In the data rows, zero lies at 7.5, halfway between 7 and 8.
Here are some points, one per row:
tensor([ 6,  5,  4,  4, 11, 11, 12, 11,  8,  7, 11, 11,  2])
tensor([ 6,  3,  9, 11,  9, 11, 12, 11, 11, 10,  4,  6,  8])
tensor([ 8, 10,  5,  4,  9,  9,  3,  4, 12, 12, 12, 12,  6])
tensor([ 5,  3,  3,  4, 10, 11, 13, 11, 12,  9, 11, 12,  2])
tensor([ 6,  5,  5,  6, 11, 11, 12, 12,  8,  8, 11, 11,  3])
tensor([ 7, 12, 11,  8, 13, 10,  4,  8,  2,  3, 11,  5,  9])
tensor([ 8,  9,  9,  9,  4,  4,  4,  4, 11, 12,  6,  5, 12])
tensor([ 7,  8,  6,  5, 11, 11, 12, 12,  5,  6,  9,  8,  3])
tensor([12, 12, 11, 12,  3,  4,  4,  3,  3,  3,  5,  5,  8])
tensor([ 5,  3,  5, 10,  4,  8, 12, 11, 11,  9,  6, 10,  4])
tensor([12,  7,  3,  7,  9, 12, 12,  8,  9,  5,  4,  8,  3])
tensor([14, 14, 12, 12,  3,  5,  4,  5,  4,  3,  3,  3,  5])
tensor([ 4, 10,  7,  4, 12,  9,  3,  5,  4,  7, 13, 12,  7])
tensor([13, 12, 11, 12,  3,  5,  4,  4,  3,  3,  4,  6,  5])
tensor([ 6,  5,  7,  7,  8,  8, 12, 12, 11, 11,  9, 10,  4])
tensor([13, 13,  6, 10,  2,  3,  5,  3, 12,  9,  3,  5,  3])
tensor([ 5,  8,  5,  3, 11,  8,  5,  7,  5,  8,  6,  4, 12])
tensor([ 7,  3,  3,  9, 11, 13, 10,  5, 11,  6,  5, 10,  8])
tensor([ 7, 11,  9,  5, 10,  7,  4,  7,  3,  4,  6,  3, 11])
tensor([ 7, 11, 11,  9, 12,  9,  4,  8,  2,  3, 10,  6, 10])
tensor([ 8, 10,  7,  5,  7,  6,  3,  4, 10, 12, 12, 11,  9])
tensor([ 6,  5,  3,  3, 10,  9, 12, 12,  7,  8, 11, 11,  2])
tensor([11, 11, 11, 12,  5,  5, 10,  8, 10, 10,  5,  5,  5])
tensor([10,  6, 12, 12,  3,  4,  9,  5,  5,  3,  5,  6, 10])
tensor([ 5,  8,  9,  6,  6,  5,  7,  8, 12, 12, 10, 10,  6])
tensor([ 5,  4,  6,  7, 10, 11, 12, 12, 10,  9, 10, 10,  3])
tensor([ 5,  8,  4,  3, 12, 11, 11, 12,  4,  8, 11,  6,  4])
tensor([10, 12, 11,  9, 12, 11,  6, 10,  3,  4,  4,  4,  9])
tensor([ 9,  5,  5,  8, 12, 13, 10,  6,  5,  4,  5,  7, 10])
tensor([ 5,  6,  4,  3, 10,  5,  9, 10,  7,  8,  4,  3, 12])
tensor([ 6,  7,  7,  5,  9,  8,  3,  4, 12, 11, 12, 12,  8])
tensor([13, 13,  9,  7,  4,  5,  4,  4, 10,  9,  3,  3,  7])
tensor([ 9, 11, 10, 10, 11, 10,  4,  6,  4,  5,  8,  4, 10])
tensor([ 3,  2,  7,  6,  3,  2,  9,  8, 10, 11,  7,  7, 12])
tensor([10,  8,  4,  6,  6,  7, 13, 12,  9,  9,  4,  5,  4])
tensor([13, 13,  7,  7,  4,  5,  4,  4, 11, 10,  3,  4,  5])
tensor([13, 13, 10, 10,  4,  5,  4,  4,  4,  4,  4,  4,  6])
tensor([ 8,  4, 12, 13,  3,  6, 11,  6,  5,  3,  3,  5, 11])
tensor([11,  7,  8, 11, 12, 13, 10,  8,  5,  3,  4,  7,  6])
tensor([13, 12,  3,  4, 12, 13, 10,  5,  5,  4,  3,  4,  5])
tensor([ 9,  9, 11, 12,  6,  5,  5,  5,  8,  9,  7,  6, 11])
tensor([ 7,  3,  3, 10,  9, 12, 12,  7, 12,  9,  6, 11,  5])
tensor([ 4,  4,  6,  5, 10, 11, 12, 12, 10, 10,  6,  6,  7])
tensor([ 4,  3, 11, 12,  3,  4,  6,  4,  5,  3, 10, 11, 12])
tensor([ 7,  6,  4,  4,  7,  7, 12, 11, 11, 10,  9, 11,  3])
tensor([ 7,  7,  7,  8,  9,  9, 12, 12,  8,  9,  8,  9,  3])
tensor([ 9,  3, 11, 13,  2,  3,  3,  2,  2,  1, 12, 13, 11])
tensor([12, 11,  3,  3, 13, 13,  4,  4,  3,  3,  6,  7,  6])
tensor([ 4,  2,  4,  7, 10, 12, 13, 12, 12, 10, 10, 12,  3])
tensor([ 5,  5,  5,  4, 11, 11, 12, 12,  6,  6, 11, 11,  2])
tensor([13, 13, 11, 11,  4,  5,  5,  6,  6,  6,  3,  3,  5])
tensor([ 5,  3,  7, 11, 10, 13, 12, 11, 11,  9,  8, 11,  4])
tensor([ 3,  3,  5,  5,  4,  5,  6,  6, 11, 11, 12, 12,  9])
tensor([ 5,  7,  2,  2, 11, 12,  4,  4, 12, 12, 14, 14,  3])
tensor([ 4,  6, 11,  7,  8,  5,  7,  9, 10, 11, 10,  9, 10])
tensor([ 6,  2,  1,  3, 10, 13, 12,  5, 12,  7, 11, 13,  2])
tensor([ 9, 11,  9,  8,  6,  6,  3,  4, 11, 11, 11, 11,  8])
tensor([ 9,  5, 12, 13,  5,  6,  8,  6,  4,  2,  4,  7, 10])
tensor([14, 14, 10, 10,  3,  4,  4,  4,  5,  5,  2,  2, 10])
tensor([ 6,  9, 12, 12,  9,  9,  6,  7,  6,  6,  8,  9,  6])
tensor([13, 13, 12, 12,  4,  8,  9,  8,  5,  4,  4,  5,  2])
tensor([ 4,  4,  5,  8,  3,  3,  5,  4,  9,  8,  9, 10, 12])
tensor([ 4,  4,  5,  6,  3,  3,  6,  5, 11, 10,  6,  6, 12])
tensor([12, 11,  2,  4, 13, 14,  4,  2,  3,  2,  6, 11,  5])
tensor([ 5,  9,  8,  5, 10,  6,  7, 11,  9, 10, 11, 10,  5])
tensor([14, 14,  6,  6,  3,  3,  3,  3,  4,  5,  2,  2, 11])
tensor([ 5,  3,  2,  3,  8, 10, 12, 10, 12,  9, 12, 13,  2])
tensor([ 5,  7,  4,  3, 10,  7,  9, 10,  7, 10,  5,  4, 12])
tensor([ 5,  3,  8, 10,  5,  5, 11, 11, 12, 11,  4,  4, 12])
tensor([10,  9,  5,  7, 12, 12,  4,  3,  4,  3,  6,  8, 11])
tensor([ 5,  5,  4,  4,  4,  4,  6,  7, 10, 10,  5,  5, 12])
tensor([ 5,  5,  6,  5,  4,  3,  6,  8, 12, 12,  5,  4, 12])
tensor([ 5,  8, 11,  7, 13, 10, 10, 13,  2,  4,  9,  4, 10])
tensor([ 9,  4,  9, 13,  2,  3,  3,  2,  3,  2, 11, 12, 12])
tensor([ 7, 10, 10,  7,  8,  5,  4,  7,  5,  7,  5,  5, 12])
tensor([ 4,  6,  5,  4,  8,  5,  7, 10,  8, 10,  6,  4, 12])
tensor([ 7, 10,  9,  7,  5,  4,  3,  4, 11, 11, 10,  8, 11])
tensor([ 6,  6,  8,  7,  3,  3,  5,  7, 11, 12,  4,  4, 12])
tensor([ 4,  6, 11,  8,  9,  7,  9, 11,  6, 10,  7,  4, 11])
tensor([12, 11, 12, 13,  6,  8, 10,  8,  5,  4,  5,  6,  4])
tensor([10,  4,  2,  7,  5, 11, 12,  6, 11,  5,  5, 11,  4])
tensor([ 5,  7, 10,  8, 12, 10, 12, 13,  4,  9,  8,  3,  7])
tensor([ 6,  9,  8,  5, 11, 10, 11, 12,  5,  8, 11, 10,  3])
tensor([ 4,  5,  5,  3, 11,  7,  9, 11,  4,  9, 11,  7,  8])
tensor([11,  7,  8, 11,  2,  2,  2,  2,  3,  2, 10, 11, 11])
tensor([ 4,  5,  8,  5,  6,  5,  5,  8, 11, 12, 11, 10, 10])
tensor([ 4,  5,  5,  4,  4,  3, 10, 11, 11, 12,  6,  4, 12])
tensor([ 7,  7,  3,  2, 10,  9,  2,  3, 12, 12, 14, 14,  4])
tensor([ 4,  8,  5,  3, 12, 10,  9, 12,  3,  5, 11,  6,  6])
tensor([13, 12, 12, 12,  3,  3,  5,  4,  4,  4,  4,  4,  5])
tensor([ 7, 10,  9,  6,  7,  6,  3,  3, 10, 11, 12, 10, 10])
tensor([ 6, 10,  8,  5,  8,  5,  5,  8,  4,  6,  6,  5, 11])
tensor([ 8,  7, 11, 10,  5,  6, 11, 10,  8,  9,  6,  7,  7])
tensor([12, 10, 11, 13,  4,  7,  4,  3,  3,  2, 10, 11,  5])
tensor([ 6,  9, 11, 11, 11,  9,  6,  8,  5,  7, 11, 11,  6])
There is one direction along which these points spread out most. Where along it does each point below lie, from 0 to 99? 50 is the average, and the first point above lies past it.
tensor([10,  6, 12, 12,  3,  4,  8,  5,  5,  4,  4,  4, 11]) 28
tensor([ 6,  8,  8,  6, 11, 11, 13, 13,  4,  6,  8,  5,  4]) 61
tensor([ 8,  7, 12, 13,  4,  6,  8,  4,  4,  3,  5,  6,  9]) 31
tensor([ 4,  2,  7, 10,  4,  6, 11, 10, 13, 13,  3,  3, 13]) 54
tensor([ 6,  9,  7,  5, 11,  9,  4,  6, 10, 11, 12, 12,  5]) 61
tensor([ 8, 10,  3,  3,  9, 10,  3,  4, 12, 12, 13, 13,  4]) 64
tensor([ 5,  3,  7, 12, 10, 12, 12, 11, 12,  9,  5,  9,  8]) 65
tensor([13, 13, 11, 11,  3,  4,  3,  3,  3,  3,  4,  4, 10]) 16
tensor([10, 11, 11, 11, 10,  9, 11, 12,  4,  5,  5,  5,  5]) 44
tensor([12, 12, 13, 13,  4,  6,  9,  7,  4,  4,  4,  4,  4]) 28
tensor([ 5,  6, 11,  8,  9,  6, 10, 11,  5,  7, 10,  6,  7]) 53
tensor([ 5,  3, 10, 12,  2,  3,  6,  4,  4,  3,  9, 11, 11]) 38
tensor([ 7, 10, 10,  8,  9,  6,  6,  7,  6,  8,  5,  4, 11]) 39
tensor([ 5,  5,  2,  2,  8, 10,  3,  3, 12, 12, 13, 13,  7]) 68
tensor([11,  7, 10, 12,  3,  4,  3,  2,  2,  2,  8, 11, 10]) 27
tensor([ 5, 10,  6,  3, 12,  9,  3,  9,  3,  6, 13, 11,  6]) 58
tensor([ 5,  6,  3,  3,  4,  4,  4,  6, 11, 11,  4,  3, 13]) 48
tensor([ 7, 10, 10,  7, 10,  8,  8, 10,  8, 11, 11,  7,  6]) 56
tensor([ 9,  5,  8, 11,  8, 11, 10,  8, 10,  8,  3,  4, 10]) 48
tensor([ 9,  9,  9,  9,  7,  7, 11, 11,  7,  7,  6,  6,  4]) 49
tensor([ 5,  9,  7,  5, 11,  8,  5,  8,  4,  5,  6,  4, 11]) 46
tensor([ 6, 10,  4,  4,  6,  8,  4,  5, 12, 12, 12, 12,  7]) 59
tensor([ 6,  2,  1,  2, 11, 13, 11,  4, 12,  9, 12, 14,  3]) 80
tensor([13,  9,  3,  7,  8, 12, 11,  6, 11,  6,  2,  4,  7]) 49
tensor([ 9,  6,  5,  5,  8,  8, 11, 11,  7,  6,  8,  8,  4]) 60
tensor([ 7,  6, 10, 10,  6,  5,  9,  8,  7,  9,  7,  7, 10]) 46
tensor([11, 11,  3,  3, 13, 13,  4,  4,  3,  3,  6,  6,  9]) 46
tensor([ 5,  3,  9, 11, 10, 12, 12, 11, 11, 10,  7, 10,  4]) 67
tensor([ 4,  5, 12, 12, 12, 11,  5,  7,  2,  3, 11,  7, 11]) 46
tensor([10,  8, 12, 12,  4,  5,  7,  5,  5,  4,  5,  5,  8]) 30
tensor([ 8, 10, 10, 10,  7,  4,  9, 11,  7,  9,  7,  5,  6]) 45
tensor([ 4,  5,  4,  3,  9, 10,  4,  6, 12, 12, 13, 12,  4]) 71
tensor([ 8,  5,  6,  9,  9, 11, 11,  9, 10,  6,  5,  9,  6]) 59
tensor([ 5,  4,  5,  5, 10, 11, 12, 11, 11, 11, 11, 11,  3]) 77
tensor([11, 11,  7,  5,  4,  4,  2,  2, 10, 11, 12, 12, 11]) 42
tensor([ 4,  4,  4,  3,  3,  3,  6,  7, 11, 12,  6,  4, 13]) 52
tensor([12, 12, 12, 13,  5,  7,  7,  6,  4,  4,  4,  5,  7]) 27
tensor([ 9,  5,  2,  3,  6,  7, 12, 11, 11, 10,  7, 11,  2]) 69
tensor([ 6,  9, 10,  7,  3,  4,  5,  8, 12, 12,  6,  4, 12]) 42
tensor([ 5,  6, 12, 11,  5,  4,  8, 11,  8, 10,  4,  3, 12]) 41
tensor([ 8,  9,  7,  6, 11, 10, 12, 13,  4,  6,  7,  7,  3]) 59
tensor([ 4,  4,  3,  3, 11, 11, 11, 12,  8,  9, 10,  7,  5]) 74
tensor([ 9, 10,  8,  6,  7,  8,  3,  3, 10, 11, 11, 10,  9]) 48
tensor([ 5, 10,  9,  6, 11,  8,  6, 11,  4,  6, 11,  9,  6]) 54
tensor([ 4,  6,  7,  4,  6,  4,  9, 11, 11, 12,  7,  5, 11]) 57
tensor([ 5,  6, 11, 10,  5,  4,  6, 10, 11, 12,  8,  5, 11]) 47
tensor([ 8,  6,  9,  8,  7,  8, 12, 12,  8,  9,  7,  8,  4]) 58
tensor([ 6, 10, 11, 11, 11,  7,  5,  8,  4,  4,  5,  4, 11]) 36
tensor([ 8,  5, 12, 12,  4,  5,  8,  5,  4,  3,  7,  8,  9]) 35
